(in the rows, 128 means zero)
One turn moves every row onto another: examples first, then more rows asked
Nurog: [133 145 151 145 136 143 110 140  99 123 115 141 125 156 120 187 135 136
 122 153 104 151 129 136 148]
bam: [130 123 154 139 143 130 127 105 122 133 138 137 148 103 165 141 134 122
 122 114 126 131 126  89 134]
kebo: [122 107 110 169 124 131 125 139 100 120 121 138 145 151 121 156 149  97
 107 157 137 126 135 137 140]
meruv: [125 145 122 137 118 104 136 132 137 116 137 119 133 101 135 112 102 164
 145 129 117 138 129  99 127]
Leb: [135 135 172 156 155  99 128 140 148 105 120 106 128 120 125 126 140 127
 134 129 158 125 128 129 135]
Sav: [128 105  94 149 105 134 114 141 109 125 103 155 137 154 127 104 127 138
 124 144 112 140 119 134 154]
feso: [139 119 131 138 113 141 100 148 128 155 156 138 117 122 119 159 136 168
 112 153 110 142 100 145 139]
sani: [119 174 150 162 138 131 126 137 114 120 114 144 142 100 114 139 144 151
 143 129 106 123 134 146 155]
Bas: [122 148 143 154 121  97 101 134 124 117 104 134 152 149 101 148 158  91
 122 152 129 140 115 141 130]
boza: [150 131 165 141 137  92  81 145 152 139 124 147 131 129 130 159 143 116
 119 142 150 137 100 121 126]
Nata: [147 122 112 167 116 129  99 123 127 140 152 129 146 163 113 115 153 149
 115 143 116 128 117 153 137]
Pafez: [130 122 121 159 135  85 136 131 142 118 107 130 115 118 115 167 140 136
  99 157 121 118 150 132 112]
dugu: [132  84 137 130 102 136 107 141 132 123 117 172 129 141 136 128 127 169
 121 141 134 140 123 118 162]
fuzop: [133 120 127 149 167 149 122 138 145 124 140 116 126 109 124 166 135 140
 123 140  99 131 124 106 141]
Kilor: [140 109 113 146 124  76 116 142 132 120 114 118 123  91 124 167 146 134
 129 129 149 129 134 137 125]
tenuz: [121 167 148 149  81 120 113 123 129 123 106 127 138 120 123 119 124 142
 143 128 130 159 112 153 140]
Meso: [135 145 119 147 140 136 137 136 125 127 131 124 156 133 123 161 115 180
 131 113 132 127 128 116 124]
mab: [176 140 147 148 110 126 103 116 136 125 138 134 136 163 143 139 119 140
 147 129 126 136 116 101 133]
muzot: [139 119 114 151 119  92 104 151 133 102 126 119 146 127 119 166 139 129
 112 131 142 121 154 107 103]
Kegap: [160 138 160 132 139 120 124 110 134 121 156 123 140 102 137 136 144 131
 121 115 140 149 123  86 149]
Sodi: [120 192 127 147 149 125 115 141  92 121 128 134 139 123 119 133 134 139
 123 128 105 136 137 130 142]
Voz: [132 168 155 147  92 117 127 147 130 123  90 116 132 118 122 114 123 131
 124 139 106 141 138 140 129]
zifa: [144 123 154 142 100  87 124 136 130 114  95 144 120 136 140 139 140  94
 126 135 127 135 129  96 129]
dufiz: [132 104 141 129 125 135  93 149 122 125 133 144 129 137  91 117 143 168
 113 152 131 136 103 152 151]
dut: [145 102 131 134  88 124 129 137 116 129 153 140 122 145 141 145 127 181
 119 122 116 135 130 136 146]
Vup: [129 136 136 162 165  91 119 145 117 114 115 131 149 139 156 136 121 108
 147 144 142 133 137 108 132]
vep: [126  92 147 158 105 102 128 156 127 114 121 154 102  99 144 126 136 117
 121 159 127 126 140 124 150]
goped: [130 102 109 142  91 140 105 127 118 137 155 115 154 120 115 137 147 127
 124 146 107 153 101 137 140]
mitil: [142 113 142 140  79 133 100 153 128 153 133 147 123 102 131 124 136 162
 108 131 150 156 113 119 129]
Kadak: [113 121 128 150 146 160 116 121 112 122 116 162 147  93 126 109 137 139
 117 125 138 150 141 110 143]
fode: [141 138 129 134 150 148 117 114 103 124 132 151 124 115 111 112 139 163
 118 125 156 144 138 104 150]
nuzuz: [134 173 133 154 151 107 126 138 125 128 105 114 122 127 122 142 132 115
 132 147 168 144 124 113 143]
baro: [163 134 126 165 126 117  94 153 132 143 151 139 125 141 117 127 132 125
 109 155 156 120 103 112 113]
big: [124  93 136 150 111 102 126 139  98 123 140 147 135 130 128 117 146 153
 120 151  96 148 132 161 150]
Pizu: [137 120 111 149  68 134 128 141 120 122 133 139 130 129 123 120 127 143
 124 149  92 145 130 114 141]
ledal: [124 101 173 132 127 121 104 129 126 122 130 122 124 104 152 138 133 110
 120 140  98 162 111 133 137]
dovut: [174 131 146 134 116 114 129 113 140 135 119 119 138 153 164 146 130 143
 131 113 145 134 132 123 149]
Lile: [ 96 131 115 133 131 123 133 131 122 101 134 100 140  90 120 145 136 136
 133 139 115 157 135 128 160]
lirav: [139 105 118 140  93 152 105 138 102 142 129 147 113 125 125 155 154 128
 116 165 126 142 128  91 145]
Mevab: [132 131 143 150 101  89 121 149 121 123 142 144 134 123 117 127 135 157
 118 137 178 144 125 163 147]
Nure: [132 126 120 144 175 145 105 129  93 125 134 155 134 109 123 103 132 141
 128 130 125 138 130 121 141]
nak: [143 141 105 165 126  72 112 140 153 119 128 134 147 110 114 152 130 138
 116 160 137 143 138 129 122]
kigog: [105 146 168 165 142 114 128 157 134 110  94 143 146 120 136 153 128 130
 128 145 152 135 148 116 134]
libe: [140  99 115 123 112 142 103 133 119 136 126 134 130 134 105 107 137 126
 103 152 135 154  91 119 137]
Fuzo: [128 126 136 151 145 140 112 120 124 107 131 151 129 106 115  85 140 156
 132 118 130 129 147 121 151]
Sizu: [126 107 171 123 130 113 106 125 121 121 131 110 168 110 137 146 140 106
 121 150 114 155 125 121 134]
Fofi: [144 164 143 140 148 124  89 149 121 140 119 136 129 137 132 176 131 146
 138 170 111 136 134 137 155]
mafe: [138 145 156 146 122  75 121 149 127 123  98 161 125 154 133 153 139 141
 126 124 137 140 130 156 142]

Leb moves to nuzuz
Sodi moves to bam
And these:
Voz moves to dovut
Bas moves to zifa
kebo moves to vep
Nata moves to lirav
goped moves to Pizu
Sav moves to dugu
Kadak moves to Fuzo
ledal moves to tenuz
Pafez moves to Kilor
Meso moves to fuzop

One turn moves every row onto another: examples first, then more rows asked
topat: [111 127 132 153 135 106 140 134 138 150 130  95 137 129 156 109  73 100
  98 143  88 105  86 120 113 140 134 122 119 107 161 127 136 100 141]
lasa: [128 124 132 127 117 131 104 158 126 113 126 157 145 119 139 113 176 122
 130 115 140 146 135 112 112 106 125 113 132 145 121 137 120 143 126]
pok: [151 119 140 154 118 121 112 183 173 129 126 123 124 124 139 117 151  80
 124 143 111 138 106 107 138  99 139 120 150 144 145 145 136 126 126]
Folin: [147 124 136 120 125 146 128 154 133 109 122 155 138 112 130 122 177 125
 146 119 140 144 129 124 110 121 128 115 126 145 125 144 120 121 130]
tonel: [133 122 140 133 129 128 128 151 116 117 124 164 138 110 116 133 165 141
 124 125 143 140 134 117 123 125 139 110 137 143 118 135 152 125 129]
gufif: [127 139  99 129 131 105 131 146 160 150 124 125 147 102 111 123 147 101
 116 138  78 127 106 121 102 126 150 122 103 149 171 113 137 118 111]
bugo: [141  94 148 154 107 134 141 115 124  98 121 134 149 125 134  95 104 118
 116 120 145 111 114  96 138 145 114 122 145 108 119 156 107 113 138]
sapu: [152 110 126 135 126 119 110 172 163 139 140 142 140 120 153 132 147  85
 133 145 110 144  87 107 126  99 137 126 151 125 150 142 139 118 129]
Muzuv: [161  92 125 134 118 110 118 166 162 130 149 138 148 123 150 127 149  86
 114 130 118 136 106 112 124 118 141 120 163 128 156 131 136 136 125]
Fuv: [141 123 127 125 109 126 127 139 135 106 127 160 141  98 131 110 168 130
 145 104 136 143 133 123 115 140 126 113 126 141 115 126 118 127 127]
petu: [141 100 144 149 117 151 150 129 112 105 126 130 142 139 148 101 115 116
 116 108 151 123 111 117 133 136 114 137 135 107 115 160 114 115 143]
pelos: [133  99 146 139 131 152 146 126 134  93 124 143 136 136 133 106 123 122
  88 117 131 120 112 123 133 127 115 128 130 107 120 167  99 106 135]
Kobul: [110 139 119 149 135 112 148 118 109 107  92 113 154 119 117  95  96 144
 117 117 113  93 126 117 111 151 130 108 103 143 137 125 133 107 144]
Sus: [107 134 112 142 130  94 114 147 140 142 144 129 132  96 126 108 135 110
 124 158  53 132 122 117 101 115 156 120 104 139 141 118 134 126 121]
regev: [135 150 134 146 127 125 172  96 103 118 111 104 154 113 125 104 101 139
 105 125 112 109 128 119 135 141 152 125  98 141 129 125 134 120 129]
Popuz: [111 147 116 146 132 109 119 158 158 154 137 121 118  96 122 109 132 103
 113 148  67 138 107 123  98 129 143 130 107 141 160 133 122 132 137]
Tuv: [119 119 121 158 131  93 133 124 138 146 127 108 144 133 152 121  89  94
  90 135  83  93  86 109 105 138 124 115 131 113 162 137 143  97 121]
sode: [142 102 154 152 119 125 145 118 110 104 123 145 145 134 143 108 119 119
  94 114 137 117 130 126 125 130 123 143 136 106 118 160 119 102 115]
rozo: [114 146 114 136 139 108 127 166 158 145 123 118 135 107 127 120 132 102
 128 150  64 125 105 127  97 119 150 114 108 153 162 116 132 113 121]
Sipal: [153 104 132 145 120 114 108 166 158 132 127 137 146 105 140 122 144  87
 116 160 117 136 112  88 127  95 143 124 153 131 137 132 144 115 111]
Tisem: [115 146 135 145 134 135 165 118 114 113 100 104 139 116 133  90 100 136
 114 118 123 104 124 128 109 152 129 113  98 134 134 126 118 108 136]
Vira: [125 146 116 154 138 138 178 121 120 100 107  95 147 126 139 101  96 141
  99 125 114 114 126 126 125 131 127 123 102 136 133 123 131 123 152]
Mut: [131 122 139 140 141  89 137 129 140 142 137 111 134 125 165  94  77 117
  88 153  91 110 113 113 114 142 150 110 130 116 167 127 145  94 132]
Zuti: [137 133 143 135 132 145 118 149 139 120 121 151 129 112 131 129 167 132
 128 110 136 155 114 127 128 121 119  98 129 145 112 147 139 117 130]
Pomi: [118 147 126 149 133 104 151 130 151 137 138 103 117 120 171 106  94 107
  87 143  98 102  97 111 102 140 127 112 123 117 162 134 142  97 147]
gake: [142 115 146 150 113 147 126 125 121 103 114 139 140 137 139 108 121 123
 107 109 166 115 122 103 136 125 108 134 133 111 121 157 106 122 119]
takuv: [118 131 125 152 123 105 142 132 139 132 135 105 136 139 155 102  65 119
  92 120  84 100  93 120 111 129 136 117 118 123 169 131 136 102 120]
zeseb: [145 105 117 130 123 108  98 173 169 135 143 140 139 114 150 119 146  97
 114 142 114 137  98  98 114  88 150 115 149 135 162 138 131 129 131]
Fot: [113 142 113 126 125 103 132 144 155 144 135 117 143  99 139 113 126 110
 113 138  59 132  93 107  97 103 152 112 107 151 169 114 130 122 124]
zud: [111 144 139 144 123 140 156 115 107 115 106 116 148 136 120  98  92 149
  99 109 123 105 125 115 125 154 126 113 101 138 143 131 125 123 130]

zud moves to takuv
Folin moves to petu
sode moves to regev
And these:
bugo moves to Kobul
Zuti moves to pelos

